In the rows, 128 means zero.
The rows below come in pairs that one turn or mirror swaps. Which row does each named row swap with?
rofem: | 160 | 134 | 107 | 140 | 104 | 112 | 153 | 148 | 140 | 118 | 126 | 171 | 148 | 149 | 125 | 116 |
vov: | 129 | 101 | 108 | 147 | 117 |  98 | 126 | 107 | 135 | 100 | 104 | 159 | 139 | 152 | 103 | 110 |
viz: | 129 | 100 | 114 | 138 | 122 |  96 | 121 | 105 | 135 | 107 |  97 | 150 | 138 | 143 | 108 | 113 |
suno: | 132 | 101 | 114 | 138 | 116 | 105 | 118 | 101 | 123 | 117 |  99 | 158 | 136 | 158 | 105 | 119 |
Zageg: | 146 | 142 | 123 | 151 | 120 | 118 | 123 | 149 | 115 | 115 | 113 | 132 | 178 | 158 | 113 | 120 |
foga: | 132 | 107 | 113 | 129 | 124 |  88 | 110 | 104 | 130 | 119 | 112 | 153 | 138 | 157 | 112 | 103 |
dak: | 158 | 135 | 120 | 151 | 117 | 125 | 115 | 150 | 119 | 115 | 115 | 132 | 173 | 151 | 115 | 107 |
gek: | 131 | 141 | 137 | 111 |  95 | 121 | 141 | 119 | 153 |  90 | 104 | 130 | 123 | 160 | 121 | 118 |
nobe: | 117 | 113 | 113 | 139 | 127 |  96 | 124 | 104 | 123 | 110 | 108 | 157 | 142 | 151 | 105 | 121 |
Nim: | 126 | 141 | 139 | 110 | 102 | 117 | 140 | 118 | 147 |  88 | 105 | 128 | 123 | 159 | 126 | 119 |
rur: | 158 | 135 | 114 | 165 | 112 | 124 | 113 | 150 | 121 | 117 | 107 | 137 | 162 | 158 | 118 | 111 |
fet: | 133 | 107 | 115 | 131 | 117 | 110 | 114 | 104 | 132 | 116 | 105 | 153 | 119 | 142 |  99 | 110 |
fovil: | 151 | 142 | 119 | 156 | 122 | 122 | 119 | 154 | 122 | 108 | 114 | 132 | 172 | 155 | 115 | 114 |
guban: | 128 | 102 | 113 | 137 | 118 |  94 | 117 | 100 | 133 | 101 | 102 | 153 | 134 | 153 | 110 | 106 |
miv: | 163 | 137 | 117 | 155 | 118 | 126 | 117 | 141 | 115 | 118 | 108 | 130 | 167 | 169 | 112 | 117 |
besu: | 135 | 138 | 114 | 114 | 107 | 116 | 125 | 110 | 137 |  89 | 124 | 183 | 147 | 166 | 120 | 108 |
tuzaf: | 131 | 107 | 110 | 145 | 118 | 108 | 113 | 104 | 132 | 105 |  96 | 162 | 137 | 153 | 102 | 106 |
degab: | 141 | 139 |  99 | 118 |  92 | 132 | 142 | 133 | 142 | 126 | 130 | 117 | 137 | 144 | 131 | 118 |
pomet: | 128 | 144 | 111 | 110 | 109 | 120 | 118 | 118 | 132 |  94 | 124 | 180 | 147 | 168 | 116 | 109 |
Pire: | 156 | 143 | 118 | 137 | 107 | 107 | 152 | 149 | 142 | 124 | 128 | 165 | 149 | 150 | 127 | 116 |
bobub: | 116 | 107 | 113 | 141 | 121 | 100 | 118 | 106 | 131 | 105 | 107 | 163 | 138 | 145 | 107 | 115 |
kasob: | 126 | 145 | 135 | 105 |  98 | 119 | 136 | 117 | 148 |  87 | 106 | 131 | 125 | 155 | 119 | 119 |
keb: | 126 | 136 | 138 | 108 | 105 | 121 | 142 | 120 | 148 |  91 | 107 | 130 | 120 | 163 | 120 | 120 |
duzo: | 130 | 140 |  98 | 117 |  95 | 138 | 142 | 129 | 139 | 122 | 131 | 119 | 145 | 142 | 134 | 117 |
det: | 125 | 139 | 139 | 103 |  97 | 119 | 137 | 121 | 146 |  90 | 108 | 132 | 124 | 158 | 119 | 117 |
sesun: | 130 | 141 | 134 | 105 |  96 | 121 | 132 | 114 | 148 |  90 | 108 | 129 | 122 | 166 | 122 | 118 |
lobab: | 134 | 141 | 115 | 121 | 102 | 124 | 120 | 119 | 134 |  87 | 121 | 183 | 148 | 172 | 117 | 111 |
Rudo: | 125 | 109 | 119 | 140 | 124 |  96 | 114 | 104 | 129 | 106 | 106 | 160 | 130 | 150 | 113 | 110 |
Gemep: | 160 | 141 | 111 | 134 | 104 | 112 | 149 | 152 | 133 | 117 | 128 | 165 | 151 | 147 | 133 | 118 |
Dopot: | 135 | 147 | 101 | 123 |  93 | 132 | 142 | 131 | 140 | 123 | 134 | 120 | 139 | 139 | 133 | 121 |
furag: | 134 | 146 |  99 | 120 |  96 | 133 | 142 | 132 | 140 | 123 | 138 | 119 | 138 | 144 | 133 | 117 |
Sof: | 136 | 141 |  97 | 123 |  97 | 140 | 146 | 134 | 142 | 122 | 134 | 121 | 141 | 143 | 129 | 125 |
rema: | 125 | 140 | 137 | 109 | 100 | 124 | 137 | 118 | 147 |  86 | 107 | 135 | 123 | 162 | 117 | 125 |
pega: | 151 | 138 | 116 | 154 | 115 | 125 | 104 | 144 | 118 | 110 | 114 | 123 | 171 | 159 | 124 | 115 |
Keki: | 163 | 144 | 126 | 151 | 112 | 134 | 106 | 146 | 124 | 119 | 116 | 125 | 154 | 158 | 111 | 111 |
gulo: | 158 | 132 | 115 | 153 | 109 | 121 | 112 | 151 | 119 | 113 | 114 | 126 | 172 | 157 | 124 | 107 |
kel: | 133 | 141 |  94 | 119 |  91 | 138 | 140 | 131 | 140 | 120 | 131 | 120 | 136 | 145 | 132 | 118 |
vul: | 130 | 139 | 100 | 120 |  97 | 143 | 141 | 134 | 139 | 123 | 134 | 117 | 141 | 149 | 131 | 118 |
geval: | 151 | 131 | 113 | 161 | 107 | 125 | 114 | 152 | 117 | 104 | 114 | 135 | 169 | 164 | 118 | 113 |
minu: | 159 | 132 | 123 | 137 | 117 | 109 | 107 | 151 | 120 | 121 | 113 | 131 | 169 | 163 | 119 | 104 |

besu pairs with Gemep
vov pairs with geval
bobub pairs with fovil
Keki pairs with fet
pega pairs with viz
suno pairs with miv
minu pairs with foga

The rows below come in pairs that one turn or mirror swaps. Which row does each named row swap with?
Miro: | 113 | 108 | 120 | 132 | 137 | 127 | 155 |  96 | 156 | 134 | 129 | 136 | 137 | 107 | 113 | 132 |
sug: | 124 | 142 | 140 | 106 | 124 | 143 | 162 |  86 | 130 | 120 | 117 | 150 | 142 | 106 | 128 | 132 |
tas: | 124 | 118 | 128 | 106 | 108 | 147 | 137 |  95 | 129 | 122 | 131 | 126 | 136 | 101 | 127 | 138 |
Febu: | 127 | 130 | 106 | 123 | 170 | 118 | 126 | 149 | 145 | 124 | 126 | 139 | 138 | 102 | 132 | 128 |
Dekoz: | 157 | 108 | 128 | 123 | 157 | 138 | 127 | 143 | 122 | 133 | 130 | 139 | 132 |  98 | 127 | 139 |
zetar: | 150 | 156 | 125 | 131 | 144 | 128 | 159 | 107 | 158 | 107 | 148 | 139 | 151 | 120 | 130 | 132 |
Gafal: | 147 | 116 | 116 | 124 | 147 | 100 | 105 | 103 | 124 | 127 | 122 | 137 | 147 | 117 | 127 | 153 |
bodo: | 159 | 129 | 120 | 117 | 139 | 128 | 111 | 148 | 122 | 122 | 126 | 146 | 142 | 105 | 142 | 132 |
Kalu: | 134 | 132 | 125 | 119 | 120 | 130 | 125 | 156 | 134 | 127 | 132 | 139 | 140 | 107 | 125 | 133 |
Bana: | 150 | 117 | 131 | 113 | 165 |  99 | 139 | 139 | 139 | 131 | 109 | 137 | 137 | 103 | 133 | 134 |
mil: | 131 | 130 | 118 | 123 | 133 | 148 |  98 | 124 | 145 | 112 | 110 | 136 | 126 | 100 | 137 | 135 |
Kere: | 154 | 137 | 108 | 116 | 146 | 154 | 145 |  87 | 137 | 100 | 144 | 137 | 144 |  99 | 130 | 137 |
nup: | 150 | 112 | 141 | 117 | 134 | 135 | 120 |  86 | 127 | 115 | 104 | 137 | 134 |  84 | 122 | 131 |
zeg: | 132 | 126 | 158 | 108 | 143 | 105 | 132 | 112 | 149 | 125 | 117 | 144 | 133 | 115 | 145 | 110 |
mana: | 137 | 155 | 127 | 110 | 126 | 120 | 109 | 110 | 124 | 122 | 135 | 139 | 145 | 130 | 134 | 108 |
razak: | 162 | 136 | 134 | 105 | 173 | 119 | 149 | 122 | 133 | 117 | 138 | 139 | 151 | 117 | 149 | 128 |
pogi: | 146 | 123 | 134 | 116 | 167 | 128 | 170 | 105 | 152 | 107 | 142 | 141 | 139 |  95 | 128 | 127 |
Kuvo: | 138 | 147 | 120 | 125 | 157 | 119 | 102 |  89 | 116 | 132 | 120 | 138 | 152 | 111 | 145 | 135 |
Vokuf: | 159 | 135 | 132 | 114 | 159 | 103 | 126 | 127 | 132 | 122 | 100 | 119 | 133 | 109 | 112 | 143 |
ros: | 105 | 152 | 131 | 126 | 146 | 133 | 161 |  88 | 136 | 118 | 120 | 130 | 136 | 105 | 120 | 128 |
sovu: | 159 | 141 | 103 | 120 | 171 | 126 | 141 |  95 | 131 |  98 | 145 | 128 | 140 | 108 | 124 | 133 |
mos: | 134 | 128 | 111 | 127 | 130 | 137 | 149 | 153 | 137 | 125 | 111 | 138 | 139 | 101 | 125 | 132 |
sosef: | 151 | 113 | 124 | 124 | 152 | 140 | 135 |  79 | 116 | 124 | 115 | 153 | 143 | 111 | 109 | 122 |
temif: | 138 | 114 | 103 | 112 | 164 | 151 | 129 | 126 | 153 | 112 | 121 | 126 | 131 |  96 | 117 | 136 |
Vub: | 122 | 136 | 127 | 120 | 116 | 150 | 162 | 101 | 132 | 125 | 119 | 134 | 145 | 109 | 108 | 132 |
lelig: | 120 | 141 | 154 | 128 | 134 | 103 | 125 | 133 | 143 | 127 | 114 | 134 | 131 | 109 | 124 | 129 |
bod: |  97 | 128 | 111 | 113 | 150 | 133 | 135 |  91 | 150 | 124 | 113 | 129 | 134 | 107 | 138 | 126 |
diz: | 150 | 146 | 140 | 110 | 142 | 133 | 148 |  90 | 122 | 107 | 127 | 143 | 144 | 109 | 162 | 129 |
Rutov: | 164 | 147 | 122 | 109 | 158 | 127 | 127 |  69 | 134 | 119 | 123 | 136 | 146 | 110 | 121 | 132 |
Ligeb: | 135 | 157 | 132 | 123 | 120 | 107 | 124 | 128 | 139 | 127 | 128 | 135 | 151 | 131 | 120 | 132 |
bapob: | 120 | 153 | 126 | 115 | 123 | 113 | 106 | 125 | 147 | 123 | 115 | 145 | 137 | 119 | 127 | 136 |
Reni: | 134 | 133 | 112 | 125 | 183 | 139 | 150 |  90 | 158 | 122 | 127 | 136 | 139 | 108 | 117 | 131 |
momuk: | 143 | 140 | 131 | 125 | 176 | 149 | 148 |  93 | 131 | 140 | 120 | 129 | 141 | 112 | 113 | 147 |
Bini: | 151 | 118 | 123 | 109 | 143 | 131 | 109 | 117 | 121 | 147 | 102 | 138 | 140 |  95 | 127 | 147 |
Let: | 130 | 133 | 124 | 126 | 145 |  89 | 141 | 120 | 137 | 131 | 122 | 145 | 145 | 128 | 127 | 107 |
vik: | 137 | 154 | 117 | 116 | 134 | 140 | 162 |  96 | 137 | 103 | 150 | 136 | 149 | 112 | 122 | 125 |

Vokuf pairs with momuk
vik pairs with Kalu
nup pairs with Kuvo
Bana pairs with Reni
lelig pairs with ros
mil pairs with diz

